[127 178 119 149  66 150] = F
[131 163 141 117 177 133] = A
[130 111 147 138 117 177] = B
[ 84 106 106 112 122 166] = Y
[147 130 138 111 116 183] = J
[ 84 106 106 112 145 135] = H
[ 71 168 133 141 135 107] = Q
[127 178 119 149 153 126] = N
asked: [111 147 138 117 177]
B
asked: [141 135 107]
Q
asked: [147 130 138 111]
J
asked: [130 138 111 116 183]
J

[123 108 130 112 125 135  94 129 157 114 121 122  71 111 115 132 128 125
 126 120 118  97 131 120 118 132 113 122 106 128 162 137 118  89 109 133
 118 124 102 113 137 122 157 168 143 117 171 114  96  78 128 147 125 122
 126 123 124 132 142  54 131 136]  S
[102 110 143 129 131 127 129 122 101 128 110 143 122 131 103 125 126 128
 132 118 120 121 134 133 124 122 119 115 128 131 127 135 108 129 118 126
 126 143 129  88 126 129  92  94 115 140  91 126 126 122 139 118 114 144
 131 135 126 129 112 118 121 123]  C
[160 131 128 119 141 131 127 135 121 120 146 156 125 132 162 119 127 127
 108 118 140 112 142 141 130 132 129 149 121 126 141 139 154 120 130 140
 128 152 114 175 145 128 122 117 141 152 125 130 111 133 137 120 153 148
 140 148 126 132 127 124 142 134]  L
[120 159  90 138 136 147 151 154 184 139 119 136 166 135 118 151 140 140
 149 193 148 158 135 131 140 145 149 129 121 116 108 104 110 153 138 162
 137 142 148 111 165 136 198 214 104 140 209 147 149 143 133 158 120 135
 137 131 147 138 167 178 160 144]  E
asked: [125 126 128 132 118 120]
C
asked: [129 122 101 128 110 143 122 131]
C
asked: [135 108]
C
asked: [130 112 125 135  94 129 157 114 121 122]
S
asked: [129 149 121]
L
asked: [121 122  71 111]
S
asked: [108 104 110 153 138 162 137 142]
E

[147 105 156  87 130  89  78 132 143] = U
[101  88  85 144 174 153 127 112 141] = K
[115 131 133 130 145 136  96 110 107] = T
[157 168 103  92 106 118  98 112 153] = M
[148 132 150 101 109  97 161 136 115] = P
[168 103 106  92 157  86 126 139 144] = R
[148 132 150 101 109  97 161 136 131] = V
[ 96 151 105 164 125 147 143 119 148] = Z
[107 123 152  79 124 120 113 109 151] = D
[118 135 143  87  89  78 130 119 153] = W
[189  81 109 100 141 116  61 109 154] = X
[139 138 128 156 116 123 141 135 135] = G
asked: [136  96]
T
asked: [ 87 130  89  78]
U
asked: [168 103 106  92 157]
R
asked: [148 132 150 101 109  97 161 136 115]
P
asked: [109 100 141 116  61 109 154]
X

[146 130 122 206 200 184 155  91] = pil
[146 130 122 206 194 184 155  91] = lufuf
[146 130 194 122 206 184 205  82] = pobuv
asked: [146 130 122 206 194 184 155  91]
lufuf
asked: [146 130 122 206 200 184 155  91]
pil
asked: [122 206 194 184]
lufuf
asked: [130 122 206 200]
pil
asked: [206 200 184 155]
pil

[167 144 163 123 143  90  95 165 106 123  82 135 175 149 154]  Kese
[196 108 114 176 103 152 160  68  99 176  93 112 126  89 119]  dila
[ 84 155 149 170 146 178  65 111  74 177 156 114 101 158 148]  rav
[141 113 126 107 154  99 138 156  72 117 184 120 120 181 125]  Rit
[163 110 122  58 175 137  93 176  99  68 145  86 148 101 158]  Kozi
asked: [ 68  99 176]
dila
asked: [148 101 158]
Kozi
asked: [114 176 103 152 160  68]
dila

[111 141 155 122 106 145] -> kup
[141 111 155 106 122 125] -> giguz
[ 72 135 146 127 113 167] -> tapo
[155 170  96 136 130 107] -> Labal
[111 118 129 130 139 127] -> kemu
[ 92 129 130 118 112 155] -> muk
[129 149 100 135 134 133] -> Sep
[123  92 128 124 148 147] -> Zer
[ 92 192 110 138 112 120] -> tufu
asked: [ 92 192 110 138 112]
tufu
asked: [111 141 155 122 106]
kup
asked: [118 129 130]
kemu
asked: [130 139]
kemu
asked: [138 112 120]
tufu
asked: [136 130]
Labal
asked: [129 130 118]
muk

[147 110 114 138  78 105 107] = fis
[127 116 106 142 119 105 137] = diroz
[116 131 127 140  75 178 119] = muz
[125 121 150 133  99 117 141] = Kopu
[121 125 115 105 107 113 115] = bepu
[110 147 107 149 132 125 111] = depo
[124 137 112 133  82  60 133] = puf
[140 156  95 157 114 118 122] = katuk
[114 151 116 123 133 170 120] = biko
asked: [147 110]
fis
asked: [123 133 170 120]
biko
asked: [121 125]
bepu

[108 169 186 181  60 116  66  89  98] = sevo
[114 186 186  66  60 181 108  97  64] = dun
[169 116 186  66  60 181 108  98  92] = bada
asked: [169 186]
sevo
asked: [186 181  60 116  66  89]
sevo
asked: [169 116 186  66  60 181 108]
bada
asked: [ 60 181 108  98  92]
bada
asked: [108  97  64]
dun

[156 149 152 144 136 117 123  99] = nolab
[ 70  51 104 102 102 148 127 170] = gev
[191 149 152 144 102 123 109 103] = vavo
[156 190 104 102  69 123  94 103] = tev
[190 148 172 102  89 118  74 103] = dazim
[136 117 123 101 143 123 133 103] = Labef
[ 95  72 104 102 102 141 123 189] = bek
[112 149  57 102 102 134 123 132] = betar
asked: [156 190 104 102  69 123  94 103]
tev
asked: [136 117 123  99]
nolab
asked: [156 149 152 144 136 117 123  99]
nolab
asked: [102 134 123]
betar
asked: [127 170]
gev
asked: [ 95  72 104 102 102 141 123 189]
bek

[ 72 137 109  97  98 170  91 151] = Timu
[165  91 140 107 155 107 199 171] = dolo
[146 108 134 127 101 118 127 124] = tude
[ 72 137 109  97  98 170 163 100] = mik
[132 166 103 168 132  79  91 151] = gif
[150 128 130 149 114  69 127 124] = fovu
asked: [170 163 100]
mik
asked: [132 166 103 168 132  79  91 151]
gif
asked: [165  91]
dolo

[143 143 167 136 132 163 118 155 125 172 130 149 131  81 138 143 110 163]  zifu
[ 97 163 113 124 164 136 150 146 126 157 123 121 165 157 130  53 130 125]  Ral
[100 162 111 127 163 128 159 143 115 166 115 112 157 154 125  53 124 121]  raz
[144 147 169 142 129 157 123 144 124 151 130 127 176  86 139 139 107 159]  bul
[102 159 111 128 162 128 160 143 112 169 113 110 153 152 125  54 123 120]  leke
[144 146 169 140 130 160 121 151 124 176 127 144 130  84 139 142 108 161]  gopi
[134 145 156 142 131 148 136 145 117 184 115 123 130 103 135 116 111 146]  zep
[ 99 164 111 126 164 131 156 144 119 162 118 115 161 155 127  52 126 122]  Som
[107 144 116 128 152 134 156 147 108 175 109 109 141 138 125  65 123 123]  bod
[143 147 169 143 129 155 126 146 122 182 122 135 129  90 139 135 107 157]  rup
asked: [126 164 131 156 144]
Som
asked: [151 124 176 127 144 130]
gopi
asked: [112 157 154 125  53 124]
raz
asked: [144 130  84 139 142 108 161]
gopi
asked: [141 138]
bod
asked: [115 166 115 112 157 154 125]
raz

[130 150 119 127 136 132 129 107  96 128 137 109  76 136 147 132 144 103
 141 117 127 130 172 130 133 146 136 100 157 121 150 129 111 154 116 132
 161 103  95 139  96 113 112 124 137 146 140 140 142 142 148 169 127 100
 124 141] : besi
[125 139 135 164 131 123 124  99 104 109 132 111  73 117 122 126 138 106
 180 131 109 104  92 133 124 149 116 142 154 103 133 103 157 155 118 122
 136 124 160 119 161 128 122 129 133 155 152 137 133 112 163  84 133  89
 135 120] : mires
[132 137 105 151 146 153 133 106  83 122 121  89  56 121 157 138 149  90
 174 127 108 112 139 131 131 148 123 114 171 106 155 109 130 156 119 128
 153 104 126 136 136 123 118 123 142 161 147 125 139 135 164 131 123 124
 100 137] : goki
asked: [125 139 135 164 131 123 124 100]
goki
asked: [124 100]
goki
asked: [138 106 180 131 109 104  92]
mires

[159 122 128 126 138 117 135 128 176 127 122 128 127 126 129 143 133 135
 129 140]  geni
[159 122 128 126 138 117 140 128 176 127 122 128 127 126 129 143 133 135
 131 140]  Gofa
[159 122 128 126 138 117 135 128 176 130 122 128 127 126 129 143 133 135
 129 140]  tek
[154 122 128 126 138 117 135 128 176 127 122 128 127 126 129 143 133 135
 129 140]  zipor
asked: [159 122 128 126 138 117 135 128 176 127 122 128 127 126 129 143 133 135
 129 140]
geni
asked: [159 122 128 126 138 117 140 128 176 127 122 128 127 126 129 143 133 135
 131 140]
Gofa
asked: [138 117 140 128 176 127 122 128 127 126 129]
Gofa

[112 121 140 126 127 116]  Muva
[112 150 164 126 162 116]  vepok
[ 95 137  96 146 144  87]  melip
[153 128 144 120 101 164]  lil
[109 125 129 125 148 116]  pura
[ 61 106 170  50 116 195]  Rebeg
[192 108 178  98 104 186]  tufef
[126 155  92 175 124 102]  kal
[186 150 164 101 120 144]  Biz
[143 131 122 134 115 129]  Guroz
asked: [144 120 101 164]
lil
asked: [186 150 164 101 120 144]
Biz
asked: [127 116]
Muva

[127 136 129 140 134 152 158 121 143 127 112 129 132 120 130 159 136 123
 100 126 134 154 133 137] : fabom
[112 121 119 125 140 121 118 118 122 127 114 120 120 110 130 130 120 135
 149 132 120 160 129 131] : mumi
[137 120 112 141 124 131 149 163 136 126 137 117 145 151 132 132 130 123
 115 126 120  90 123 131] : mulem
[125 110 119 125 142 132 146 128 132 126 131 126 125 137 131 137 140 125
 134 122 146 122 124 127] : vugo
[121 138 124 126 134 126 130 171 104 119 153 109 120 114 130 136 130 120
 122 135 122 124 118 139] : duf
[112 121 121 125 140 121 118 118 122 127 114 120 120 110 130 130 120 135
 149 132 120 160 129 131] : badu
[127 136 129 121 143 140 152 158 134 112 127 129 132 120 130 159 136 123
 153 131 145 134 125 127] : firit
asked: [115 126 120]
mulem
asked: [121 143 140 152 158 134 112 127]
firit
asked: [112 121 119 125 140 121 118 118 122 127 114 120 120 110 130 130 120 135
 149 132 120 160 129 131]
mumi

[130 131 145 132 138  86 100 138 147 160 115 104 152 107 108 163  78 127
 120 111  58 112 111 136 134 147  80 104  92 140 143  80 160 112 142 143
 101 134  87 128 168 112 140] -> Givi
[111 133  70  99 139 150 121 148 104  93 115 169 143 137 179  89 102 104
 105 150 139 136  84 129 130 150 157 171 128 134 160 140 111  79 145 123
 149 116 171 101 112 165 116] -> fiv
[135 107 140 142  50 166  96 133 177 144  97 117 173 133 176 115  93 129
 102  95  94 133  75 127 136 153 124 161 112 127 153 145  53  96 130 118
 148 108 119 112 105 140 125] -> ritar
[123  76 116 153 127 191 117 121 154 126 113 156 124 131 159 120  97 125
 118 134 132 106 126 121 132 147 177 167 129  91 154 123 105 135 107 140
 142  50 166  98 133  97 146] -> mene
[121 155 122 141 142  73 102 147 101 140 128  92 145 105  86 150 138 166
 137 146  70 125 123 144 135 144 111 136 108 181 138  88 130 101 117  98
  77 170 117 145  93 150 123] -> kad
[115 112 110 184 129 150 105 112 125 134 111 129 149 118 115 125 123 181
 115 164  87 153 149 140 148 141 196 182 113 137 135  91 104 126  87 113
 117 100 161 127  91 137 153] -> Tazu
[115 138 109 161 137 103  98 133 109 137 116 104 157 107  94 139 125 182
 120 160  63 141 131 143 148 147 157 161 106 169 144  78 125 106 101 101
  87 139 139 135  85 150 140] -> beno
[124 161 112 125 128 116 105 119 186 182 102 120 137 120 139 151 102 149
 116  95  79 150 129 136 125 120 114 132  90 111 100 115  77 142 114 150
 151 118  86 139 149 119 146] -> levun
asked: [171 128 134 160 140 111  79 145]
fiv
asked: [135 107 140 142  50 166  98 133]
mene
asked: [124 161 112 127]
ritar
asked: [123 149 116]
fiv
asked: [ 94 133  75 127 136 153]
ritar
asked: [134 132 106 126 121 132 147 177 167 129  91 154]
mene

[188 162 114  62 114 154 126 185 113 115 127  66 177  99 148 198 114 145] : Bon
[135 141 104 164 159  76  66 158 195  76 188 106 107 143 183 102 193 196] : Fibo
[102 119 200 147 173 123 140 158 121  77 169 165 116  94 178  69 186 186] : nosez
[135 150  78 126 187 110  80 157  97  71 201  78  94 182  67  80  99 159] : res
[ 55 188  75 138 153  74 125  58 130  58 154 143 189 101 159 166  93  67] : gil
[ 78  69 143  96 173 123  72  72 182 166 156 145 144  62 155 115  67 133] : vila
[ 68 133  92 174 115 162 193 127  69  82 161 178 200  75  96 129 100 183] : Rekur
[ 66 180  89 159 120  63 148 158  77 107  60 142 155  85 146 135 138  93] : bigik
[184 140 164  79 163 196  83  64  91 180  96  78  76 174 160  98 184 190] : sef
asked: [119 200 147 173 123 140 158 121]
nosez
asked: [159 166  93]
gil
asked: [102 119 200 147 173 123 140 158 121  77 169 165 116  94 178  69 186 186]
nosez
asked: [135 138]
bigik
asked: [164  79 163 196  83  64  91 180]
sef

[134 109 142 109 198  68  80 105 148 186  71  74 175 105] -> zib
[180  49 131 130 135 187  69 148 186 105  75 105 109  84] -> guki
[179  81 104 173 208 196  97 170  82  90 169 178 174  58] -> rel
[186 152 124 103 124 113 191  64 170 117 155  52 128 197] -> vapu
[151  81  89 135  69 187 130 186  60 142  94 102  98 136] -> nilen
asked: [135  69 187 130]
nilen
asked: [105 109]
guki
asked: [105 148 186]
zib

[201 133 179 121] : gaz
[133 179 201 195] : Labu
[143 153 123  87] : Bimu
asked: [179 121]
gaz
asked: [133 179 121]
gaz
asked: [133 179 201]
Labu
asked: [123  87]
Bimu
asked: [201 133 179 121]
gaz

[166 118 108 126]  Lese
[ 94 131 153  38]  Sunes
[123 153  38 131]  natu
[131 123 126 123]  nog
[150 123 129 120]  Taka
asked: [123 126]
nog
asked: [ 38 131]
natu
asked: [129 120]
Taka
asked: [131 153  38]
Sunes
asked: [123 153]
natu
asked: [150 123]
Taka
asked: [118 108 126]
Lese

[118 128  97 146 148 138 163 142] -> goten
[111 126  97 143 148 146 151 140] -> tozu
[122 126  95 150 149 132 168 144] -> Zez
[ 94 140 110 131 147 176 138 113] -> tavi
[131 153  98 139 169 142 158 101] -> zibu
[122 131 101 149 144 135 176 141] -> vok
[124 155 100 134 170 152 149  94] -> Feti
[101 137 101 133 156 166 131 119] -> Bogo
[108 141 140 110 154 137 195 162] -> nekam
[133 101 101 156 137 145 163  89] -> Luz
[116 155 109 134 157 160 159  94] -> gedub
[110 137 108 141 140 154 167 127] -> vagok
asked: [110 137 108 141 140 154]
vagok
asked: [101 137 101 133 156]
Bogo
asked: [128  97]
goten
asked: [137 101]
Bogo

[128 131 128 131 127 129 127 126 127 128 130 129 130 130] : rogab
[114 135 141 116 134 109 140 138 128 113 107 120 103 126] : rego
[117 145 129 126 109 165  97 101 143 171 137 142 151 116] : rusav
[149 133  94 126 167  94 172 139 175 138 132 132 211 106] : pimas
[130 129 128 129 128 123 126 129 133 128 129 128 127 129] : Tedo
[121 128 123 124 127 129 138 139 126 112 134 126 112 136] : vused
[152 129 156 147 137 124  91  82 134 192 104 133 193  89] : pak
[121 130 134 128 130 112 132 122 123 133 129 127 115 135] : putu
[175 127 143 143 149 145 148  81 139 176 180 121 189  61] : far
[120  58 152 129 174 200 167 130 146 138  52 122 161  94] : Dedoz
[124 127 132 124 133 125 126 143 101 130 126 127 128 136] : rona
asked: [145 129]
rusav
asked: [101 143]
rusav

[122 146 155 167 127 139 205] = rokul
[ 74 136 110 109  99 117 110] = Nimi
[143 176 145 150 134  96 120] = Vid
[122 184 117 120 138  64 167] = pugal
[147 107 134  64 170 109 176] = Mip
[120 119 122 182 117 120 138] = pum
asked: [107 134  64 170 109]
Mip
asked: [122 182 117 120 138]
pum
asked: [170 109]
Mip
asked: [117 120 138  64]
pugal
asked: [ 74 136]
Nimi
asked: [ 64 170 109 176]
Mip
asked: [146 155]
rokul

